Each path below is one point turned by a fixed rotation once a step. After each direction that follows a path, write how fast that rotation turns it, in degrees per step (0 if it stays still).
Each turn is a multiple of 5 degrees from 10 to 175, or 0.
Each row of a path follows its step; steps can be skipped.
path 1
step 0: [-54 -13   8   7   2  12 -29 -39  55  -2  16  -1  13 -31 -18 -35 -13 -28
 -18   5  30   0 -30  41   4  24  32  -4   9  -6 -11]
step 1: [-23 -29  33  18 -15  -7 -16  -6  36  10  38   2   5  -2  -1 -40 -15 -52
  -1 -32  -3  -6 -30 -25 -34  25  41 -16  -5  30 -14]
step 2: [  1   9  47 -36   5  11 -14 -12   8  16  39  15  -8  -9   8   3 -10 -24
 -14  -9 -65   4 -11 -16 -67  12  27  10   6  26 -15]
step 3: [ -1 -11   1 -32  18 -15 -33  -8   4  35  25   0   1 -28 -20  10  28  -1
 -37  37 -50  38 -19  26 -31 -32  28  19   0  23 -14]
step 4: [ 12 -27 -30  43 -30 -11 -22   3  11  11  15  -5  26   2 -41  24  30 -19
  -9  14 -31  44 -18  -8 -10 -52  39   9  -9  18 -13]
step 5: [ 13 -28 -26  44 -27  40   3 -28   8 -23   8   2  28   9  -8  65 -11  -3
   7  -8 -35  10  -6 -13 -41 -27   7   7  28  -8 -24]
step 6: [  0 -65 -32   2  15  29   9 -45   0  -5  -1   3   3 -13  24  25   5  46
 -17  -6   2  -4 -12  15 -33 -20  -8 -15  45   5 -42]
step 7: [ 17 -39 -17  13  10  23  11 -19  -8   0   5  14 -13  18  13 -46  37  51
 -15 -15  13  13  -4 -29   8 -31  23 -39  16  33 -44]
step 8: [ 28  32   2  21  28  78  -4  13  -3 -25  16  14  -1  33  -6 -30  14  34
  -4  11 -23  11   6 -43   5 -10   2 -24  12  19 -22]
step 9: [ -4  11 -19   7  52  72 -26  55  11  -8   6 -21  14  -9 -20  -3  17  42
  -3  20  -5  -5 -11  16 -10  18 -32   0  13  14  -8]
step 10: [-19  -4 -12  14  -3  23 -11  67  12  20 -17 -39  20 -17 -20  -2  52  42
  22 -35  28  -8 -10   7  -9  18   4   2 -17  15 -31]
step 11: [-10  59  30  14 -25  24  -2  -3  17   9 -22 -21  22  -7   1  20  37  31
  20 -37  24  -5  11 -27 -18  18  19   6 -20 -23 -50]
[  1  10  10  11 -19   9  -4   2  -3   0   6   1   1  15  18  -2  -8  -1
   2  -5 -14  19  18   5  -4   9  -9   3   3  -6  -6] -> 115
[  3  -4 -17 -10 -17  16  10   2  -5 -10  15   7   8   6  -4 -15  -7  14
  -8   2   4 -15  -3   3   9   0  -8   4 -10  -3  -5] -> 35
[ 11  -2 -10  -8  -1  -5   3   1  10  -4   8   6 -10 -13  -4   4   0  11
  14 -19  -3   1  10   9 -14   9 -12   5   6  18  11] -> 95
[  5   4   2   0  -2  12  -5  10  -3  -3 -11   7  10   9 -23   2   9  -5
 -10  -3  -7   7   2  21   2  -6  -1 -10   0   1  23] -> 70
[  9  -3  -9  11  -9  -7   5   5  -1   6   5  -1  -4  22   7 -11  21 -10
   7 -11  15   5 -12   0  -2   0  12   8  -5   8   6] -> 115
